(in the rows, 128 means zero)
Each path is a new rotation, seen through one point. The rows after it are directions, each followed by how far the rotation turns it, in degrees a step (0 if it stays put).
Each turn is a multiple of 5 degrees from 10 to 175, or 0.
Each row of a path follows its step; steps can be skipped.
Rotation 1:
step 2: [147 129 134 114 116 128 119 117 120 127 130 122 127 114 122 123 117 121
 128 138 118 122 132 137 140 149 141 119 121 128 130 137 123 130 134 137
 135 143 125 122 133 142 127 124 125 139 102 137 123 137 132 128 113 123
 117 128 116 120 125 126 126 119 123 123 136 123 122 134 137 134 130]
step 4: [121 129 115 137 113 131 134 123 112 105 124 129 135 117 121 141 113 127
 128 129 134 121 148 124 137 137 126 119 134 135 114 132 121 127 120 134
 137 130 126 106 126 139 130 123 135 121 126 127 132 117 132 124 129 126
 125 136 124 138 134 125 124 149 131 121 137 128 112 132 125 119 135]
step 8: [128 118 119 114 130 130 145 127 128 115 137 135 134 137 121 135 132 118
 130 127 130 113 124 122 130 144 113 117 116 126 128 128 142 123 115 130
 129 127 122 137 112 140 129 122 114 127 123 133 127 133 125 120 127 143
 127 127 129 136 147 126 140 112 138 135 119 120 136 116 119 139 141]
step 16: [132 139 132 126 123 127 135 122 126 125 145 127 127 126 122 126 138 117
 132 140 143 135 133 129 128 139 128 121 113 133 106 133 109 140 141 139
 110 134 125 131 134 137 126 120 126 131 138 117 110 140 121 129 129 140
 131 123 118 132 127 129 120 126 140 134 118 139 118 121 118 110 127]
step 18: [120 132 143 128 137 121 116 142 121 125 121 126 138 116 123 131 132 131
 130 138 135 140 124 139 126 134 144 123 131 132 124 133 120 132 134 128
 137 131 128 112 142 138 148 136 121 139 120 140 122 138 120 124 134 149
 135 150 120 127 123 134 127 130 131 122 139 139 125 110 124 134 135]
step 22: [127 129 118 123 119 135 135 135 127 107 121 132 119 128 141 125 136 117
 138 136 129 135 134 128 134 148 124 126 131 129 117 128 137 135 123 138
 131 119 141 122 123 127 120 129 127 140 112 117 140 104 120 124 128 120
 131 149 114 133 130 129 118 134 133 136 127 135 122 138 136 137 141]
step 26: [113 121 115 132 115 128 130 140 114 115 132 130 128 134 125 135 120 117
 115 124 136 125 128 151 125 131 128 128 131 123 133 129 134 107 123 128
 143 117 131 145 120 147 135 127 126 130 131 133 121 140 116 125 126 119
 131 142 137 136 126 127 138 122 127 147 132 120 132 116 134 128 131]
step 31: [102 143 122 143 113 115 135 116 135 115 131 143 131 121 135 124 133 130
 114 134 125 114 133 114 122 144 123 116 123 124 121 114 122 120 131 127
 133 129 131 117 138 119 126 118 142 131 124 128 124 134 125 134 131 125
 124 130 136 130 127 134 128 132 115 131 131 131 129 125 143 138 113]
step 32: [127 133 140 127 118 115 126 127 125 135 119 127 127 130 129 121 114 121
 130 140 132 123 129 130 130 129 140 130 116 129 124 139 133 135 127 123
 128 132 151 134 121 114 141 122 146 124 106 130 104 139 131 115 124 132
 130 122 137 137 124 132 133 116 136 128 124 139 118 133 115 118 119]
step 34: [122 131 117 136 121 129 123 137 132 119 120 131 134 120 131 128 125 117
 107 146 125 152 135 130 126 140 130 131 117 114 116 126 112 131 148 120
 121 124 135 118 138 137 125 116 125 133 120 123 121 127 131 138 126 124
 137 136 133 131 127 124 131 128 124 128 138 132 122 126 114 108 112]
Speeds:
[129 128 127 128 128 127 125 127 132 125 127 127 125 125 130 130 126 130
 130 128 129 130 126 128 129 127 125 128 126 130 128 130 129 130 126 127
 128 127 127 127 130 130 129 129 131 124 122 126 128 127 127 130 124 123
 130 128 127 129 127 125 127 123 129 128 130 128 128 131 127 127 127] -> 145
[130 127 131 127 127 130 128 126 130 128 125 129 128 126 128 129 127 130
 128 126 129 125 131 124 129 128 129 127 129 128 128 128 131 129 134 125
 131 126 126 128 131 128 127 125 127 125 130 129 129 127 128 130 130 128
 126 123 131 126 129 127 130 126 128 126 131 129 130 130 132 128 126] -> 175
[129 126 131 127 128 128 131 128 129 131 127 126 129 125 126 131 130 126
 127 128 128 126 128 131 126 126 129 128 128 128 129 125 129 124 129 131
 132 130 127 130 123 129 126 128 129 130 123 129 124 127 127 130 127 129
 128 126 130 128 129 125 131 127 128 129 128 129 127 131 127 130 129] -> 120
[126 127 127 131 127 126 128 125 130 129 128 132 128 130 128 132 127 128
 130 127 130 126 131 125 128 127 126 126 127 130 126 129 127 130 128 130
 126 132 129 131 127 128 128 130 129 125 129 131 126 129 129 128 126 128
 127 126 129 127 132 126 127 131 132 124 124 130 128 126 125 129 128] -> 90
[123 128 127 126 129 126 128 130 125 127 130 130 127 128 131 128 129 127
 124 125 129 126 130 126 125 127 128 126 128 130 132 126 130 129 128 126
 126 129 129 130 129 127 124 129 128 133 128 126 133 128 129 130 128 126
 130 128 129 130 128 127 130 124 128 128 127 129 127 127 127 131 131] -> 155
[125 125 128 128 133 131 130 129 127 127 127 129 128 127 127 128 126 127
 126 127 132 126 129 126 129 126 129 129 126 129 126 132 129 129 128 132
 131 126 128 129 128 129 126 127 125 127 127 129 128 125 126 127 128 127
 131 130 129 131 126 132 126 130 129 130 129 126 132 128 124 128 130] -> 100
Rotation 2:
step 1: [126 129 133 129 127 134 127 134 124 121 133 128 142 122 125 125 128 111
 124 134 122 133 129 120 136 131 107 113 123 123 119 134 142 126 124 131
 127 127 138 132 134 123 127 129 123 130 109 133 123 114 120 126 122 121
 129 123 124 118 127 122 112 134 151 134 135 116 141 129 123 115 125]
step 12: [121 131 125 131 138 121 133 126 117 124 114 142 111 134 127 109 129 118
 116 125 125 124 114 122 117 136 126 118 117 139 133 131 129 132 132 122
 116 124 128 127 123 135 135 118 137 142 131 135 120 128 125 139 126 117
 126 125 119 119 131 137 121 130 123 123 137 127 142 134 115 116 127]
step 13: [137 133 135 128 129 122 114 129 123 121 112 133 136 144 130 127 127 117
 141 141 139 122 114 134 121 129 118 130 131 129 129 118 136 137 119 130
 127 126 131 129 126 135 138 132 124 124 129 141 118 141 128 129 124 141
 130 133 123 119 140 110 123 137 131 124 138 131 142 120 138 141 134]
step 15: [135 126 138 129 136 131 125 138 124 129 125 119 123 119 134 133 126 136
 135 140 131 122 129 104 123 136 131 127 141 125 118 147 134 130 127 136
 123 126 141 126 132 130 137 121 133 127 138 120 138 124 118 124 114 132
 138 137 116 115 124 136 122 134 126 122 126 116 135 114 125 110 129]
step 17: [131 136 134 132 117 125 124 136 128 128 128 137 112 131 126 123 122 128
 132 129 122 136 123 122 134 132 121 134 135 131 123 133 127 141 105 116
 124 119 135 139 123 145 113 141 132 138 135 136 129 113 139 140 130 126
 119 135 136 121 141 118 120 133 133 126 127 124 122 124 131 128 143]
step 19: [129 141 129 126 137 134 117 115 127 126 135 134 129 127 127 137 137 138
 123 141 118 116 129 123 128 148 135 112 130 141 124 128 137 130 129 127
 132 136 121 138 126 131 136 120 126 135 130 142 131 130 118 125 129 124
 110 139 124 126 123 132 106 136 139 127 121 130 121 116 133 125 119]
step 20: [131 134 139 135 131 129 111 133 126 135 127 127 116 150 126 129 123 131
 126 123 119 127 116 122 119 127 124 115 120 131 119 137 122 132 129 129
 116 120 139 134 127 139 133 131 123 120 123 132 125 131 126 126 132 134
 125 115 120 135 126 127 124 130 132 109 133 135 127 134 106 120 107]
step 21: [134 131 132 118 113 127 124 131 109 125 128 124 138 148 129 119 118 128
 143 128 128 128 122 111 137 131 131 131 121 107 111 116 118 133 120 134
 121 134 121 135 130 133 142 133 119 122 131 129 131 131 128 141 134 128
 132 131 135 130 127 116 117 128 133 129 119 130 133 125 141 124 130]
step 30: [136 144 135 145 138 131 141 125 134 138 127 135 122 136 143 137 118 130
 125 127 129 127 132 134 130 123 123 121 144 118 133 137 131 122 128 130
 134 125 118 131 123 123 132 128 135 134 132 131 126 146 115 138 115 122
 117 125 126 122 138 118 119 137 129 135 143 122 130 130 119 111 126]
step 31: [129 137 137 130 123 121 126 125 108 130 130 149 134 123 140 132 110 117
 144 129 133 132 125 128 125 132 127 130 132 136 125 129 134 118 128 121
 115 128 141 125 130 141 135 139 130 132 134 140 131 125 123 130 138 133
 124 127 129 134 127 138 131 144 141 143 129 127 120 117 112 128 126]
Speeds:
[129 128 131 125 128 129 126 133 128 129 129 128 126 128 131 131 130 124
 129 126 128 130 129 128 123 129 127 126 130 130 126 126 128 128 127 127
 131 130 127 127 130 132 125 131 129 125 129 128 129 127 126 125 129 131
 128 128 125 125 128 130 128 127 126 128 128 130 128 125 128 131 128] -> 160
[126 128 128 127 130 129 125 131 131 130 127 127 129 126 128 128 126 131
 127 129 130 130 127 126 130 129 126 125 125 131 128 124 127 127 124 129
 127 131 130 126 125 127 129 125 131 129 128 127 132 129 129 130 130 128
 128 125 126 129 130 130 129 130 128 127 133 127 128 129 132 129 130] -> 10
[128 125 129 127 129 127 126 128 129 126 131 128 128 124 128 126 128 129
 131 131 129 125 128 127 127 129 131 130 128 125 126 126 127 127 127 125
 127 128 130 126 129 130 128 127 124 127 129 130 128 131 130 129 131 128
 122 130 130 124 130 130 127 131 129 127 126 128 130 124 129 126 130] -> 175
[130 127 129 132 130 129 125 128 129 128 126 125 127 129 130 129 128 126
 129 130 124 131 128 132 130 129 127 127 125 129 131 130 126 129 126 127
 129 127 130 129 129 123 126 130 127 128 128 129 126 133 128 130 131 133
 126 133 130 129 128 129 128 125 129 126 128 129 129 129 129 127 127] -> 110
[132 126 128 130 127 131 123 125 129 128 127 127 130 128 129 128 127 128
 130 131 126 126 129 126 131 128 130 128 131 128 131 128 133 130 124 129
 128 126 125 128 129 132 130 129 128 126 129 128 129 124 128 128 128 129
 130 131 126 128 127 126 126 127 129 130 131 127 128 128 131 127 132] -> 175
